Each row is where one point has got to under a steady rotation. How many steps took it there?
The counts run from 0 to 321.
[ 93  87 156 120  78 112 127  93 131 153 185 161 125 151 133 149  87 158
 155 164 131 143 108 153 101 172 123 125  79  91 153  92 162 122 148 108
 119 133  84 113 111 125 108 100 146 131 108 122 113 128 122 113 154 139
 116 115 151 119 129  79 159 110 153 209 125 149  90 129 105 141 161 103
 109] -> 100
[ 83 129 135 199 121 159 138 144 108 145 148 112 103  82 131  93 135 149
 125 157 142 125 118 118 103 124 119 150 145  96 151 115 124  87 136 119
 154 113 130 102 124 108 101 111 117  61 192 106 126 106  85 102 120 154
 138 117 128  92 150  63 123 126 182 124 113 121 145  83  90 155 129 170
 127] -> 319
[155 135  89 111 134 117 115 113 135 154  82 148 183 144 135 153 143 142
 107 100 174 121 139  79 136 102 150 121 152 140 112 162 142 154 116 161
 143 102 162 183 116 127 152 110  89 144 100 125 181 133 138 123 146 109
 129 156 130 112  96 157 105 195 129 115 133 171 102  94 167  88 120 115
 174] -> 286
[142 148 146 158 128 152 143 127 151 116  85  85 134 135 124 112 158 140
  89 131  94 150 162 111 141 109 149  50 114 126 129 155 115 110 134 128
 127 126 100 116 142 123 147 128 118 131 152  78 162 145  50 120 105 150
 171 147  81 134 124 156 114 113 143  52 141  76 152  91 106 147 122 156
 150] -> 3
[132 158 134  61 102 175 130 163 146 115 100 150 132 148 131 102 130 191
 125  98 122 155 179 116 134 130 119  84 151 127 139 134  98 131 103 116
 106 114  80 134 108 149 187  59 109 140 165 126 173 119 123 122 130 100
 139 150  95 118 124 141 108 152  62 118 145 122 119 112 144 134 101 114
 109] -> 145
[128 156 130  85 146  88 131  99 119 118  94 125 101 168 124 116 153 111
 114 101  71 104 114 116 127  71 133  89 124 144 125 124 108 138 104 121
  70 129 135 106 111 138 166 146 125 185 107 139 136 139 134 169 119 109
 125 156  79 178 109 175 116 129  49  81 158 114 162 145 147 116 110 149
 129] -> 209
[132 141 107  77 109 109 139 118  89 201 127 194 120 169 104 107 132 130
 139 114 167  92  97  78 128  90 159  67 107 129 140 121 118 104  81 118
 132  91 103  96 115 141  89 139 134 141 145 138 190 114 129 125 147 124
 116 149 111 126  77 120 123 144  90 146 119 161 126 133 129 114  94 123
 132] -> 119
[168 157  94 104 119 135 104 164 121 106 117 145 195 141 125 117 128 127
  92  96 133 122 140 101 143 145 171 104 139 151 101 146  96 140  67 157
 152 106 120 128 111 118 134  89 113 132 147 148 191 148 148 120 126  98
 134 137 156 115 101 171 123 159  87 123 108 163 118 149 164 112 110 105
 170] -> 133
[130 173 131 121 135  94 144 138  86 109 136 143 115 126  90  81 128  75
 112 116 129 113 103 134 166 105 136 146 151 160 128 124 131  94  96 145
 155 137 148 125 204 140 111 158 133 155  95 165 118 127 156 104  98 113
 118 100 155 180 130 193 166 121  99 113 120 124 138 133 154  93 106 118
 110] -> 42
[105  49 132 131  96 137 129 138 161 102 152 120 119 131 155 140  90 137
 133 125 168 177 104 153  90 159 103 191 142 140  90 110 133 143 147 103
 134 132 175 145 152  97  86 142 128 113 129 134 104 153 101 150 145  98
 161 118 128  80 162 128 153 115 165 147 131 130  98 147 137 100 172 122
 122] -> 87
[133 135 130 154 115 178 114 126 172  90 141 119 143 117 122 150 119 181
 134 157  86 174 187 140 114 188 121 134 128  86 128 128 101 148 155 124
 109 145  93 126  89 147 200 105 140 101 113 114  55 155 110 135 138 143
 129 115 123 138 139 141 161  94 145 130 149  78 127 121 141 176 110 112
 123] -> 9
[113  85 136 129 137 111 164 123 101 183 145 138 111 150 115 152 125 106
 126 123 168 113  98 142 133  98 133 106 118 114  94 130 172 124 150 120
 152 129 133 110 165  98  63 173 118 143 113 128 137 113 112 153 135 165
 148 105 162 108 134  84 118 124 195 119  93 131 119 117  75 107 165 163
 146] -> 256
[142 144 163  96  96 164 136 146 141 113 100 131 118 149 174 106 130 194
 150  95 133 164 159 115 150 129 121  83 130 146 141 134  99 117  95 135
  96 112  97 135 116 138 174  74 121 133 167 118 171 118 124 116 107 116
 158 153  96 107 130 127 103 134  47 131 150 132 105  98 162 122  84 132
 113] -> 146
[121 105 149  95 130  86 136 118  97 186 146 164 171 163  99 110 140 121
 126 118 173 110 115 102 145 129 157 127 130 134 100 141 158 120  79 127
 166 146 117 113 187 115  72 124 133 157 108 137 140  99 111 145 171 131
 101  97 122 139 136 127 171 152 181 144  93 169 117 101 141 122 186 129
 159] -> 105
[144 160  91 102 115 112 101 156 127 137 107 145 196 145 124 132 117 122
  98 116 119 128 140 112 150 150 165  97 108 136 115 134  77 143  72 169
 136  97 110 126  71 135 155  91 121 125 146 115 198 153 163 106 113 101
 117 139 136 116 109 158 137 163  90 133 113 173 114 136 163 135  98  95
 163] -> 134
[142 138  84 100 127 131 154 147 130 193 119 164 146 156  75 138 105 133
 101 156 124  80 167 108 149 142 144 142 103 100 113 157 175 121 140 136
 141 137 100 157 165 145 109 150 118 177  95 140 157 112 142 112 183 132
  90  96 160 146 111 131 128 141 191 165 110 133  89 139 111 116 143 102
 123] -> 260
[ 90 135  94 126 144 103  81 126 166 121 110 113 138 113 131 164 151 100
  89 141  81 112  90 143  98 103 142 147 116 118 110 106 148 151 200 106
 122 104 173 136  84 111 161 139 113 175 104 127 135 170 126 134  93  99
 118 143 167 131 136 125  68 145 138 129 142 140 171 150  99 108 142 131
 153] -> 63
[133 121 165 186 157 144 131 150 119 115 139  99 146  90 139 115 174 128
 112 112 157 158 131 109 138 139 139 134 154 129 143 122 141 128 127 134
 156 153 105 115 198 116 107 129 126  92 166  92 106 113  69 143 112 167
 135 120 116 128 161 133 137 107 188  86  96  94 167  77 126 153 152 158
 177] -> 167
[131 113 109 142 142 116 125 122 129 195 135 144 144 127  88 126 140  85
  85 149 154  89 107  97 142 116 153 138 111 128  98 150 167  84 139 136
 181 134 131 139 186 119  75 164 127 150 109 141 152 109 102  94 151 145
 125 103 158 127 111 148 125 138 216 144 134 128 134 140 114 115 165 131
 143] -> 258
[187 174 105 161 173 103 107 111 120 142  92 120 146 125 128 135 146  86
 103 138 101  93 131  98 181 115 159 138  99 144 158 132 140 138 139 160
 120 139 122 153 147 161 128 173 148 154 108 125 130 152 171 127 130 134
  90 130 129 188  93 199 128 136  92 121 108 124 150 129 149 113 111  93
 151] -> 197
[166 150 135 119 122 127 118 155 115 108 114 138 176 148 131 116 144 120
 104  88 156 127 114  84 160 129 176  92 153 154  97 138 123 125  63 167
 145 104 117 140 122 100 128  72 109 140 143 167 176 115 146 110 119 117
 139 128 167 120 105 162 117 162  94 132 115 149 128 133 173  81 130 126
 163] -> 132
[126  80 179 100 104 115 142 111 149 116 126 119 100 170 160 114  97 161
 145 124  75 141 157 153 142 166 121 124 105 125  91 125 130 111 128 120
  69 192 112 121 175 118 149 151 119 188  84 131 125  99 102 153 136  94
 125 125 108 142 150 132 118 114  85 136 177 126  84 125 155 137 144 144
 134] -> 236
[118 162 127 113 149 103 119 140  99 178 149 165 120 120  92 128 148 127
 125 148 148 141 122 134 134 107 129 122 117 118 200 101 160 154 158  81
 149 122  85 103 180 170 141 164 157 112 146  87 102 157 110 162 140 133
 104 117  87 146 139 128 165 116 147 107  69 103 165  93 127 153 110 111
 123] -> 180
[143  82 121 113 124 153 170 146 130 149 138 131  99 138 104  88  97 129
 137 129 135 116 148 123 118 146 129 163 131 137  60 170 138  78 102 110
 135 153 143 139 198 106  87 181 139 146 113 186 125  82  97 136 174 109
 148 105 115 114 123 143 141 104 161 160 156 104  98 155 145 104 133 158
 120] -> 248
[125 132 145 140 118 145 123 141 124 130 136 140 149 105 164  87 116 175
 124 117 171 170 143 106 155 149 145 166 158 162 129 118 105  95  83 120
 141 132 138 147 193 124 128 132 115  97 155 133 146 121  88 123 138  81
 143 132  92  82 143 133 146 149 104 136 132 145 123  60 213 109 102 132
 165] -> 312
[ 82 107 159 152 145 108 134 112 140  96 114  70 118 127 124 120 146  82
 103 128  95 122 141 175 102 127  87 161 153 133 112 148 139 137 159 128
 134 147 152 143 131  95 123 112  86 131 113 103 134  99  94 125 122 106
 158  97 153 134 184 100 121 119 174  88 163 118 110 121  82 141 192 156
  96] -> 230
[130 154  91 110 128 134 106 147 131 138 134 151 151 108 129 172 130 115
 143 125 164 105 129 127 135 127 113 110 109 114 158 107 158 165 164 137
 154  82 105 150  68 126 128  91 123 108 140 121 158 130 188  95 109 152
 116 142 193  92 102  89  93 148 132 166  97 167 115 156  75 135 116  85
 130] -> 126
[154 190 111 146 174  95 145 129  66 146 106 119 136 144  74 117 146  57
  77 135 122 103 104 115 162  85 145 131 139 148 155 135 147 164 101 153
 150 121 130 121 151 142 120 152 116 136 122 127 150 142 148 151 150 127
 117  96 137 170 129 167 164 146 122  67  78 120 148 117 139 103 124 131
 135] -> 195
[124 161 115 116 136 156  85 169 165 100 111 111 168  96 129 116 172 126
 109 101 173 145 148 114 140 129 110 120 170 152 154 132 120 119 119 122
 165  92 120 168 129 131 154  35  95 124 166 129 161 117 128  76  96 125
 139 128 151 101 138 161  99 153 137 114 151 128 146 122 129 125 139 104
 119] -> 142
[136 147 170 134 137 133 118 125 149 129 103 112 144 132 149 161 175 159
 110 135 126 178 138 126 149 124 140  55 120 115 146 125 158 159 170 104
 131 124  74 120 132 118 188 104 107 155 133  87 134 158  76 150 105 136
 167 135 121 124 144 139  99 120 135  84 125  82 157  77 140 138 120 135
 183] -> 1
[105 113 159 133  95 114 147 109 126 127 103 125 161 147 182 101 121 174
 129  99 121 133 150 115 136 133 150  86 139 131 120 127  68 101  69 152
 116 135 147 127 114 118 141 107  99 123 126  85 194 117 114 108 100 124
 117 155  81 134 124 108 122 151  98 102 157 170  95  60 142 153 115 144
 150] -> 300
[116 120 117  92 114 127 140 121 110 126 119 158 140 165 109 123 143 118
 123  79 183 128  93  88  94  71 146  69 174 143  93 137 128 133 100 132
 151  61 156 109 104 100 106 110 107 140 125 151 170 139 113 128  99 144
 170 171 153 112  94 139 126 149 130  91 127 126 124 132 108  84 136 137
 150] -> 283
[ 85  88  99  85 140 126 120 144 182 131 108 101 154 134 114 104 157 131
  76 113 120 121 156 123  96 122 111 173 164 128 100 147 132 137 148 107
 133 145 179 164 170 119 131 113 113 181 129 112 143 126  85 137 155  84
 113 119 100 131 167 157 115 159 173 111 163 134 153 114 121 124 195 128
 135] -> 79
[115 131 177 114 153 108 131 102 103  88  97  98  79 157 118  94 162  97
 118 119 107 136 110 128 104  76 104 128 156 154 121 156 138 134 119 117
  96 123 139 137 135 101 154  89  95 173 110 149 146  95  92 148 141  71
 184  98 124 153 145 130 112 143  95  99 180  96 130 133 154  90 148 173
 101] -> 220
[ 97 126 163 160 101 147 129 143 112  97 158 119 127 120 139 133 113 165
 125 153  96 184 128 144  99 169 150  96 114  91 142  97 111 148 129 107
 108 135  87  68  97 115 129 129 147  86 164  73 111 158  86 164 111 144
 148 144 101 108 146  85 151  98 138 105  96  98 130  91 119 174 115 145
 162] -> 164
[154 161 140 162 162 133 147  90 107  99 104 101  97 124 151 165 133  94
 174 136  91  94 115 149 160 100 109 121 120 125 143 118 125 142 140 178
 107 135 145 124  76 130 146 132 147 124 115 141  82 130 197 122  99 186
 115 133 159 180 122 117 108 104  93 120 135 122 130 160  99 135 133 145
  91] -> 201
[119 146 120 167 154 152 122 136 128 143 128 104 154  88 102  85 158 136
  79 156 125 123 172 105 147 150 146 151 139 124 162 146 128 111 129 124
 164 148  98 146 196 144 123 108 136  99 161  95 127 112  73 107 150 133
 105 105  93 148 147 162 165 131 182  97 110  98 156  73 141 170 140 119
 145] -> 169
[129 140  97 106 131  90 121 111 118 174  88 150 161 152 115 120 141 133
 105 109 189 125 116  88 128  82 150 104 165 146 104 156 120 132  92 156
 157  94 155 157 100 120 135  97  97 141 101 121 197 123 121 118 139 113
 147 137 134 122  98 140 135 195 143  98 144 176 107 101 160  92 133 122
 146] -> 285
[154 148 145 137 141 177 133 149 127 133 131 129 138 107 127 107 133 182
 126 147 105 129 216 105 176 172 136 153 133 108 169 132 144 127 149 133
 111 180  78 144 188 180 158 135 145 131 142 110 106 111 103 132 159 143
  83 121  98 154 125 148 136 116 125 137 111 105 131  84 146 160 108  97
 147] -> 171
[109  80 115 120  78 125 134 127 147 131 175 155 139 130 114 138  77 152
 133 180 115 123 130 134  89 195 120 152  86  87 137 113 140 135 150 117
 121 134  93 131 100 137  97 120 145 118 106 126 131 138 132 104 166 130
 103 109 151 121 128 103 153 106 168 189 111 142  83 157  98 142 145  81
 101] -> 99
[136 134 160 165 123 177 156 118 108 122 160 128  99 124 127 107  97 171
 174 150 113 134 145 128 142 158 134 137 115 104 131 123  89  98  86 128
 104 165  91  94 119 135 127 133 180  85 143 140  60 105 119 138 141 170
 123 113  86 157 138 117 166  93 115 146 120  96 138 126 144 176  97 144
 112] -> 174
